(in the rows, 128 means zero)
Each path is a new rotation, seen through one point. The rows after it are directions, each followed by how far the rotation turns it, in deg/step (0 if it stays put).
Each turn is a multiple of 5 degrees from 10 to 175, or 0.
Each row of a path follows its step; steps can be skipped.
Rotation 1:
step 0: [133 130 125 131 133 132 119 121 129 120 133 125 129 122 127 117 132 125
 129 126 120 121 138 132 121 131 124 126 129 132 139 120 133 138 124 124
 126 139 138 126 128 119 128 123 131 132 124 131 129 126 126 128 129 125]
step 1: [138 130 125 130 123 124 127 125 127 127 118 128 120 139 128 120 131 135
 128 121 124 130 126 128 129 128 134 126 129 139 130 117 121 128 139 133
 128 123 132 127 130 125 129 118 129 133 133 126 137 127 126 132 121 137]
step 2: [129 127 131 130 125 129 117 122 121 128 127 133 130 127 130 128 124 124
 137 129 126 134 128 133 123 123 131 135 136 127 129 135 136 129 139 124
 136 115 120 123 133 124 131 125 130 131 131 128 126 127 122 114 126 138]
step 4: [124 130 120 126 141 129 133 133 126 134 131 129 122 133 127 134 132 136
 126 126 123 131 123 131 134 122 132 127 127 133 121 135 132 134 132 130
 133 129 130 138 130 137 124 129 116 132 140 119 133 129 132 129 124 133]
step 6: [130 130 122 129 134 130 128 135 120 128 130 128 125 140 130 119 131 128
 122 124 135 127 124 140 126 131 120 121 132 129 129 124 128 129 114 135
 132 134 127 128 128 125 135 127 132 117 128 135 128 125 126 132 121 117]
step 7: [127 128 125 130 127 123 133 127 119 127 122 123 131 141 125 125 137 123
 135 121 129 128 133 134 129 131 120 133 124 133 126 127 123 137 128 125
 121 136 127 124 139 131 133 131 127 129 141 127 133 132 131 120 137 135]
step 8: [137 128 124 132 122 131 123 130 125 120 131 133 132 138 135 127 122 130
 133 119 128 133 138 125 130 134 128 130 130 124 138 134 129 122 133 130
 128 129 127 118 124 125 125 140 137 137 125 127 128 135 124 130 135 129]
step 9: [130 124 129 132 125 129 122 133 139 129 135 135 123 132 129 129 135 136
 130 129 129 124 136 139 132 119 130 132 133 125 129 127 136 131 130 131
 123 127 137 135 125 112 139 132 128 125 130 129 130 134 125 131 125 131]
step 10: [125 129 129 138 134 127 129 126 132 126 123 128 132 122 127 126 134 131
 137 129 116 131 131 128 138 118 117 126 117 135 135 131 131 132 138 131
 127 123 130 133 127 124 125 126 126 131 126 129 139 119 130 128 132 133]
step 11: [130 130 127 128 125 130 127 123 125 127 136 146 127 124 133 125 124 136
 119 121 123 130 121 122 130 129 128 124 128 128 141 130 129 123 130 136
 134 128 115 130 130 123 130 122 126 134 127 125 133 125 133 121 120 128]
step 12: [129 132 141 118 129 129 123 135 114 128 131 138 136 125 115 126 128 127
 124 128 125 126 121 138 126 127 129 128 132 133 122 122 134 131 130 128
 133 133 128 132 124 120 128 126 119 122 134 134 129 125 125 126 128 131]
Speeds:
[129 128 129 127 128 130 127 128 128 127 129 128 126 130 127 129 129 129
 125 126 125 127 129 124 129 131 128 128 128 129 129 129 125 127 130 128
 127 127 127 130 129 130 125 127 129 129 130 127 129 131 129 127 129 130] | 110
[127 126 130 127 130 126 126 128 128 128 129 126 130 125 127 128 129 128
 130 128 126 130 128 129 126 129 127 127 127 129 127 128 127 129 130 126
 128 129 129 129 128 127 126 129 131 126 128 129 127 128 129 125 132 129] | 145
[128 126 131 126 125 130 129 126 132 129 127 125 129 126 130 128 128 127
 126 129 131 128 130 126 128 127 129 125 127 128 125 127 127 128 127 128
 130 128 127 127 128 129 126 129 127 127 128 128 127 128 127 128 129 127] | 0
[126 128 126 128 126 128 127 125 129 130 127 128 127 129 128 126 130 129
 128 129 127 130 127 128 128 128 125 128 127 128 129 128 126 129 127 129
 129 125 127 130 130 127 127 127 130 126 126 131 129 127 126 129 125 129] | 80
[128 127 128 129 130 128 132 131 127 128 125 126 129 126 127 126 128 126
 128 126 130 128 127 128 128 127 128 129 127 128 126 129 127 130 130 129
 126 127 129 130 128 126 127 127 128 127 130 128 131 130 127 131 127 130] | 125
Rotation 2:
step 0: [136 132 119 126 128 124 126 130 130 131 134 139 136 125 131 136 127 130
 131 133 134 115 133 123 131 131 134 126 132 130 132 130 124 133 138 134
 124 122 128 135 127 124 126 123 130 123 130 129 127 128 131 136 132 124]
step 1: [138 131 137 130 132 119 132 125 136 122 128 131 131 117 136 127 127 128
 124 127 130 126 129 137 125 131 132 133 130 130 131 125 128 134 128 121
 134 133 139 125 130 129 127 129 130 119 127 128 134 129 125 120 135 126]
step 2: [129 125 121 122 119 132 134 122 132 123 129 126 122 126 127 134 132 131
 127 124 123 126 131 134 132 135 123 125 137 122 119 130 115 129 125 128
 133 118 129 119 124 123 126 122 130 123 123 127 130 127 130 126 129 123]
step 3: [139 132 119 125 129 130 127 126 130 130 128 134 131 135 132 129 131 125
 118 125 123 124 133 122 123 127 130 121 121 128 132 128 127 127 138 121
 124 127 138 126 128 125 135 122 118 120 123 125 123 126 131 127 125 126]
step 5: [131 129 122 129 127 134 134 123 129 132 122 129 130 127 130 131 125 130
 127 132 121 137 132 126 133 139 137 132 132 127 134 132 123 133 134 128
 135 126 118 128 123 130 123 116 132 126 117 121 128 131 127 135 132 127]
step 6: [120 131 125 129 136 122 129 121 133 122 123 129 115 130 129 126 123 132
 122 124 123 132 126 129 128 130 130 128 124 126 130 134 133 133 130 118
 127 135 133 131 125 125 137 125 124 112 130 125 130 125 133 130 129 128]
step 8: [128 132 126 122 136 127 127 126 130 132 124 138 135 128 125 126 135 124
 125 134 122 139 126 120 121 128 135 136 124 118 129 132 129 127 131 122
 128 124 127 118 125 130 128 126 127 129 123 127 133 135 124 134 125 137]
step 9: [122 134 127 125 117 124 128 127 135 124 124 129 118 130 129 117 124 131
 133 130 128 129 126 127 135 120 137 138 127 126 123 132 136 118 125 134
 129 132 128 127 128 130 133 127 129 119 123 128 129 123 121 134 124 125]
step 10: [130 129 133 130 129 134 119 135 132 134 133 130 121 135 128 123 123 128
 129 125 125 136 120 121 133 137 135 126 130 121 134 126 125 129 128 129
 124 126 120 133 129 127 133 127 137 130 116 129 131 130 131 119 128 126]
step 11: [125 136 124 123 129 128 129 128 126 126 131 136 126 123 129 132 130 127
 130 130 128 134 121 128 130 119 136 126 120 115 130 134 130 132 124 123
 131 128 127 136 125 126 131 134 128 129 136 139 134 132 138 130 128 136]
step 12: [132 122 123 124 127 125 129 134 130 121 123 131 124 125 124 124 131 129
 135 127 124 125 124 121 136 131 142 130 130 132 129 126 126 122 121 137
 129 133 137 135 134 130 121 139 130 128 125 131 130 136 122 132 123 127]
Speeds:
[126 128 130 124 127 127 129 129 128 126 129 131 127 128 128 127 129 126
 126 128 128 130 130 129 127 124 128 128 130 129 128 126 126 127 130 128
 127 126 128 125 130 127 129 127 129 128 128 126 129 128 127 126 125 127] | 60
[125 129 131 130 129 128 127 128 126 128 126 128 130 130 126 130 128 131
 129 128 129 127 130 129 128 127 125 128 126 130 126 127 128 129 127 129
 128 128 126 127 131 131 127 129 127 130 126 127 127 127 130 127 127 129] | 0
[127 127 129 126 128 128 130 127 130 126 124 128 131 126 130 126 130 128
 128 129 127 129 128 131 127 129 129 131 129 129 129 128 128 129 126 130
 131 129 128 128 127 129 125 128 128 129 127 129 129 128 125 130 127 129] | 100
Rotation 3:
step 0: [129 139 129 127 134 134 129 129 129 137 133 128 130 125 125 135 131 117
 125 121 125 129 133 129 129 132 126 140 127 131 124 117 115 124 130 130
 121 128 139 133 127 134 121 129 131 132 136 133 121 119 130 127 130 135]
step 1: [127 137 125 138 121 135 127 130 131 132 122 133 131 132 125 136 126 129
 129 129 131 120 137 130 126 128 127 123 137 132 121 124 125 114 122 128
 123 125 130 127 125 125 121 126 139 125 121 124 130 129 121 122 118 141]
step 2: [123 137 133 123 124 122 138 126 137 131 121 130 132 130 123 133 130 130
 129 128 120 136 124 117 120 121 130 126 128 130 131 125 131 129 132 118
 121 132 137 124 123 137 124 122 130 121 131 133 126 130 129 122 122 141]
step 3: [132 126 122 125 127 134 135 128 131 135 132 121 130 135 126 139 126 115
 129 131 126 121 129 134 130 126 135 132 132 137 124 127 131 122 133 129
 126 132 132 118 129 131 118 121 131 114 134 131 123 129 137 130 134 130]
step 4: [123 132 120 136 131 128 128 126 130 123 126 136 122 139 127 137 125 128
 124 125 129 126 129 130 127 131 138 125 127 124 125 129 131 110 127 114
 126 132 128 127 124 125 122 124 119 126 132 129 119 134 118 126 131 131]
step 5: [126 131 128 109 130 117 130 134 129 128 127 142 133 137 121 135 131 125
 137 130 127 126 124 126 130 123 124 124 126 135 131 126 125 121 125 130
 135 129 132 128 127 136 124 129 123 122 127 127 116 130 122 122 133 128]
step 6: [123 127 124 131 136 133 134 141 126 126 123 132 132 131 121 140 128 120
 131 131 121 132 137 131 128 136 138 126 129 138 136 127 129 126 126 144
 122 134 125 127 126 129 125 126 122 133 132 128 122 124 127 130 135 131]
step 7: [125 132 131 132 130 134 124 129 120 129 123 135 125 129 126 142 124 129
 133 120 132 128 132 129 130 124 125 124 132 124 132 122 117 132 127 121
 119 127 134 136 133 126 121 122 124 128 128 119 115 126 120 130 136 137]
step 10: [118 132 125 129 132 137 129 129 134 129 133 130 121 135 139 132 127 133
 122 133 132 120 128 130 128 119 132 125 133 131 127 127 117 133 123 120
 126 135 136 127 126 133 113 124 125 118 135 128 121 120 131 126 123 129]
step 11: [126 138 117 126 123 124 131 128 127 124 128 139 128 129 135 130 134 117
 124 128 133 128 134 140 120 128 134 119 131 131 138 122 135 120 129 124
 130 125 143 126 124 132 126 130 128 119 130 128 129 130 126 125 127 125]
step 12: [125 136 126 127 130 130 132 129 135 133 128 129 126 138 122 130 126 125
 131 124 123 133 132 131 124 134 125 131 133 143 125 124 130 123 127 129
 136 125 132 140 124 144 125 119 121 131 141 126 123 128 126 131 125 124]
Speeds:
[126 131 129 130 128 130 128 126 129 130 128 126 128 126 132 127 129 128
 128 128 129 127 128 130 127 127 127 128 127 130 127 127 127 128 126 128
 126 126 131 128 125 131 130 131 127 128 127 127 130 127 129 128 126 128] | 35
Rotation 4:
step 0: [128 131 126 127 120 128 132 123 125 126 126 132 125 137 119 122 139 128
 136 138 125 124 126 127 135 125 123 132 128 131 120 118 124 122 123 136
 127 126 133 132 124 128 132 142 124 130 122 130 132 119 126 128 129 124]
step 2: [128 132 122 135 131 134 134 125 129 130 134 132 125 134 117 133 126 133
 135 132 122 130 121 130 127 117 139 137 142 129 121 123 127 129 127 130
 124 128 135 124 131 124 126 128 125 127 127 138 133 124 127 131 133 129]
step 3: [123 142 122 137 131 129 131 119 129 125 123 122 123 139 125 120 130 125
 130 136 125 130 125 131 135 123 128 136 132 127 125 130 123 124 134 133
 127 122 125 131 125 127 127 139 124 138 132 129 134 127 125 130 131 119]
step 4: [130 136 124 132 117 122 134 116 124 127 131 125 126 132 134 133 128 135
 128 134 128 128 132 133 122 118 137 135 135 131 134 127 129 129 129 127
 122 127 126 135 122 125 128 141 125 128 130 129 122 119 125 136 127 129]
step 5: [124 138 132 127 136 124 132 118 128 123 130 137 121 138 127 137 132 129
 130 127 123 131 132 128 126 120 137 126 137 127 115 123 125 130 120 132
 121 128 124 127 134 125 124 132 126 132 130 129 127 121 126 134 135 125]
step 6: [132 132 122 129 133 128 125 124 123 126 129 133 112 138 129 129 129 128
 129 134 124 136 120 127 124 121 123 128 132 129 130 126 127 122 126 132
 123 123 123 130 115 125 131 141 135 137 130 127 130 128 128 127 137 127]
step 7: [131 131 135 128 117 128 129 126 121 118 126 122 124 134 128 135 132 128
 132 135 134 136 122 128 128 121 128 132 140 130 124 130 127 126 123 132
 117 128 130 133 125 129 130 137 123 125 125 130 121 118 122 120 131 127]
step 8: [125 130 128 130 124 130 135 124 134 120 127 137 123 140 131 133 133 122
 136 128 125 129 120 134 119 121 138 123 134 128 123 129 124 123 122 135
 125 131 124 120 122 133 121 134 128 123 132 133 127 129 126 128 128 122]
step 10: [132 137 130 131 122 131 126 127 127 123 123 128 122 133 130 126 128 127
 136 138 131 124 127 133 138 120 136 133 136 121 127 125 119 127 126 132
 121 132 126 123 123 132 133 137 118 127 127 118 131 117 126 126 129 130]
step 11: [133 124 130 131 131 130 136 122 134 122 132 131 127 138 121 133 127 132
 135 139 131 121 123 135 122 121 139 134 131 130 123 122 130 128 127 133
 127 129 126 128 118 129 120 137 127 127 120 125 127 127 133 137 130 128]
step 12: [131 135 128 131 133 125 126 129 129 130 133 134 125 136 122 117 123 122
 132 135 131 132 125 128 123 122 134 131 142 121 121 131 135 126 125 136
 126 120 129 128 132 127 128 140 124 133 128 132 133 118 132 133 129 123]
Speeds:
[128 128 127 129 127 126 126 128 128 126 128 129 127 126 126 129 127 127
 127 130 129 131 127 130 126 131 128 130 127 127 130 128 131 128 129 130
 130 125 128 131 125 128 128 127 130 128 130 126 129 128 127 131 127 126] | 135
Rotation 5:
step 0: [134 125 120 131 117 128 126 138 134 134 135 124 127 123 127 135 128 126
 128 127 127 126 121 132 127 120 119 130 126 128 133 126 126 126 117 130
 127 134 126 119 130 141 131 125 125 136 132 123 130 134 134 135 126 128]
step 1: [131 132 127 116 118 125 129 126 137 126 124 127 132 126 127 134 134 118
 134 131 133 128 127 122 116 125 131 128 130 125 135 126 120 133 122 128
 126 128 134 120 130 128 125 130 126 137 130 119 131 127 134 121 128 136]
step 2: [126 117 127 113 120 129 125 130 140 132 122 127 125 118 123 123 126 131
 128 129 127 126 120 125 124 130 126 122 126 127 133 123 133 126 121 126
 124 127 131 120 124 136 130 120 125 132 125 125 128 132 130 127 135 120]
step 3: [137 119 118 122 118 126 125 132 137 135 130 125 123 125 132 132 130 125
 125 118 133 131 126 121 124 133 128 132 125 126 122 129 126 132 123 125
 128 127 129 123 132 130 129 133 125 130 130 119 123 134 138 129 117 130]
step 4: [133 125 130 121 117 127 129 127 134 115 120 127 119 128 126 129 129 122
 128 131 128 126 120 117 117 123 128 123 125 122 129 131 128 132 121 133
 116 133 133 127 129 130 131 130 123 121 129 119 130 127 129 122 126 129]
step 5: [132 130 126 127 124 131 129 126 141 133 125 131 120 121 128 133 128 133
 123 120 130 128 118 125 129 132 122 125 121 129 121 124 128 125 117 126
 129 128 130 121 128 145 131 130 123 129 127 124 131 128 123 121 134 128]
step 8: [130 130 127 125 130 129 132 128 132 137 128 121 129 127 125 144 138 127
 121 125 134 131 123 125 129 129 131 121 123 130 120 125 129 128 122 125
 128 133 117 123 133 135 134 131 122 128 132 117 127 134 129 120 122 126]
step 9: [126 135 134 115 120 131 120 130 126 119 122 127 129 129 121 139 128 131
 129 127 128 133 128 121 119 129 137 123 128 125 117 126 132 123 124 132
 120 128 130 125 134 132 130 130 136 127 131 124 133 131 134 124 132 123]
step 10: [130 124 124 118 124 128 131 133 130 126 124 125 138 118 132 132 129 137
 128 120 119 129 124 124 127 128 129 122 125 133 118 133 125 125 126 128
 126 125 123 129 123 144 128 130 129 127 124 124 132 131 121 120 123 121]
step 11: [131 124 127 131 119 129 119 135 127 129 137 120 136 128 127 143 128 128
 127 121 126 123 128 122 122 123 137 124 122 133 125 127 133 129 122 131
 124 138 125 125 129 130 133 126 128 123 134 128 129 135 130 118 123 133]
step 12: [128 134 130 119 117 126 125 135 123 121 122 124 136 120 130 135 133 126
 125 120 129 125 121 135 120 126 131 118 127 128 127 125 127 125 126 132
 127 129 130 125 130 133 125 129 134 123 126 120 140 117 128 124 132 132]
Speeds:
[130 129 127 130 129 131 129 129 130 125 128 127 127 127 128 127 125 129
 128 129 126 132 130 127 125 128 127 128 126 128 127 129 127 127 127 129
 126 128 126 128 130 130 127 129 129 127 127 130 126 127 128 127 126 129] | 65
Rotation 6:
step 0: [127 136 127 118 131 120 134 125 127 127 127 132 140 128 124 125 139 117
 127 132 131 133 139 123 128 124 122 135 122 125 125 116 121 130 135 120
 129 121 134 125 128 126 124 122 125 126 128 125 128 127 124 118 137 135]
step 2: [128 126 138 121 129 123 128 130 132 127 125 131 130 135 123 125 139 127
 127 122 127 125 133 123 123 116 118 126 123 138 115 132 133 117 120 128
 131 127 130 136 124 130 129 131 123 131 127 140 131 118 128 122 132 126]
step 3: [132 133 129 135 136 135 125 132 131 120 129 129 130 119 122 126 134 123
 123 127 133 114 127 124 126 130 125 131 133 135 122 128 127 126 117 135
 130 135 122 118 132 126 118 129 120 132 123 117 122 127 117 130 134 132]
step 4: [124 129 135 132 126 131 132 143 123 139 127 130 129 128 127 121 129 132
 135 124 134 136 127 136 131 123 133 127 129 132 125 126 125 122 129 125
 131 125 133 132 141 129 122 130 118 123 130 128 121 115 116 125 135 121]
step 5: [127 126 138 122 136 131 134 131 128 130 123 130 130 131 122 124 128 127
 119 128 131 117 137 129 129 121 136 132 130 123 134 119 138 135 133 134
 129 124 126 132 123 130 124 129 127 132 123 119 138 117 118 138 124 132]
step 6: [128 132 127 133 132 134 130 126 120 120 127 142 127 128 120 129 136 112
 131 127 130 135 130 127 128 131 131 137 131 131 132 135 129 125 134 131
 133 122 140 136 131 122 124 127 129 131 140 126 136 123 126 127 134 120]
step 7: [125 130 137 125 128 136 135 121 132 135 130 125 129 131 122 131 137 135
 127 127 133 128 138 126 130 122 128 131 139 133 126 131 138 139 127 130
 133 133 126 127 126 112 122 125 121 120 133 135 132 137 124 130 129 126]
step 8: [125 127 126 132 130 126 129 129 126 126 126 129 128 126 126 124 128 123
 122 118 127 142 134 120 134 123 124 124 142 139 127 129 128 127 121 142
 120 127 124 129 130 122 126 122 138 134 120 136 131 116 125 125 131 127]
step 9: [128 123 138 130 116 126 137 136 134 123 134 127 132 126 128 134 137 129
 131 143 129 128 134 123 122 129 126 134 126 129 125 137 119 131 127 138
 120 128 122 125 135 121 124 124 122 124 123 122 134 121 123 132 127 125]
step 10: [129 136 138 127 131 127 133 134 127 129 122 133 139 119 121 138 113 124
 128 128 117 133 137 131 130 127 131 134 132 130 126 124 125 133 127 124
 129 123 128 131 128 119 129 131 131 125 122 125 120 124 120 115 132 127]
step 11: [126 132 130 122 124 140 127 128 131 121 128 130 132 128 122 138 137 132
 126 135 137 131 134 132 132 124 135 126 125 129 134 126 133 125 131 121
 119 124 124 126 134 133 121 131 130 134 121 131 145 123 125 116 126 126]
Speeds:
[125 126 126 127 130 126 127 126 128 128 130 129 130 126 128 128 129 127
 124 128 129 127 129 128 128 126 128 127 129 128 128 126 128 125 131 129
 126 128 128 126 126 127 127 131 129 131 126 128 128 127 129 127 126 127] | 130
Rotation 7:
step 0: [124 132 128 130 133 129 131 132 129 132 128 124 126 123 125 127 135 133
 125 140 129 134 137 117 124 135 127 125 122 134 133 133 130 123 124 133
 132 137 124 125 129 117 132 127 123 129 109 135 134 124 128 135 130 127]
step 1: [121 126 127 134 132 126 132 128 127 125 130 129 130 128 121 119 138 139
 134 134 134 118 127 125 119 131 129 132 124 127 131 124 125 132 119 132
 131 133 135 131 137 128 118 126 135 134 114 133 122 118 131 127 135 129]
step 3: [127 132 136 130 136 122 126 128 135 125 122 121 127 128 124 124 132 135
 123 123 136 141 119 119 125 135 127 123 137 128 124 128 130 132 129 134
 133 130 122 137 130 127 121 131 132 136 115 135 134 130 134 131 132 122]
step 4: [130 130 127 132 132 123 131 129 118 123 121 127 126 123 124 118 137 143
 123 124 136 130 130 126 129 135 132 134 128 135 125 132 134 128 129 130
 131 137 131 135 127 137 132 139 122 135 126 131 126 126 136 126 135 135]
step 5: [128 130 128 140 121 125 136 129 120 141 120 122 126 122 133 130 133 136
 129 143 131 132 126 122 127 139 131 128 129 128 128 129 131 129 123 131
 136 130 121 127 132 128 128 135 123 135 124 129 138 127 125 135 136 131]
step 6: [119 123 132 126 131 125 134 118 123 131 134 119 136 139 125 120 129 141
 128 126 127 124 118 117 120 134 132 131 125 130 129 125 128 126 121 131
 130 128 127 129 141 127 130 135 131 133 120 130 135 127 129 128 136 132]
step 7: [141 124 124 131 131 123 136 124 121 129 120 120 129 123 126 114 125 131
 134 126 134 127 122 122 120 126 123 117 125 130 124 128 132 131 120 130
 128 133 126 132 140 127 133 131 124 130 123 127 126 121 129 128 121 138]
step 8: [126 129 128 132 120 120 130 126 131 131 124 127 130 122 125 123 120 133
 132 125 136 134 122 124 114 141 123 128 125 127 124 135 130 127 129 131
 130 138 121 140 127 119 125 126 125 135 116 129 135 134 126 126 126 124]
step 10: [120 130 127 137 129 127 130 128 129 138 123 126 121 118 129 124 136 130
 142 137 131 131 130 124 121 131 128 119 123 130 131 129 123 131 120 130
 130 131 130 128 131 135 122 133 121 141 123 136 128 120 125 118 133 131]
step 11: [115 123 134 133 126 129 128 121 126 134 121 126 133 135 122 127 130 128
 135 123 131 119 123 127 120 130 132 126 128 129 123 121 130 132 120 139
 127 134 130 133 128 132 126 135 125 139 118 139 140 128 132 134 125 125]
step 12: [132 122 128 124 128 123 131 133 130 129 119 115 124 125 117 126 126 128
 126 122 135 134 128 121 125 131 131 122 130 138 119 127 127 135 125 128
 125 125 130 132 139 136 135 133 127 131 117 136 133 118 137 129 126 130]
Speeds:
[126 124 131 127 130 127 127 125 127 129 130 126 129 128 127 128 129 127
 125 127 130 129 128 129 127 127 127 129 129 127 130 129 128 128 128 128
 128 130 127 128 125 127 126 127 129 127 126 129 130 129 125 131 129 126] | 135
[131 128 128 128 128 127 127 128 129 131 128 127 126 128 129 128 129 128
 128 131 129 131 129 129 127 129 127 128 129 127 125 127 127 130 129 128
 127 125 128 126 128 128 127 127 132 130 126 125 127 126 127 127 128 126] | 155
[129 129 128 128 125 128 128 128 125 128 125 130 128 127 131 129 127 126
 129 130 130 128 125 130 125 128 127 129 127 129 129 128 126 128 126 129
 127 130 129 130 125 128 127 130 126 128 130 126 127 127 128 130 129 126] | 125
[130 125 127 125 130 126 127 127 125 129 127 128 127 129 128 126 128 129
 129 128 127 128 131 127 127 127 131 129 127 130 127 129 128 131 129 129
 127 129 129 127 126 130 130 126 128 127 130 129 127 128 128 130 128 129] | 145
[128 131 128 125 132 129 128 127 128 127 131 128 127 128 129 127 129 127
 128 127 129 131 127 125 128 127 127 124 127 130 131 130 127 127 127 130
 127 127 129 126 128 128 128 131 128 129 128 127 126 127 129 128 129 128] | 115
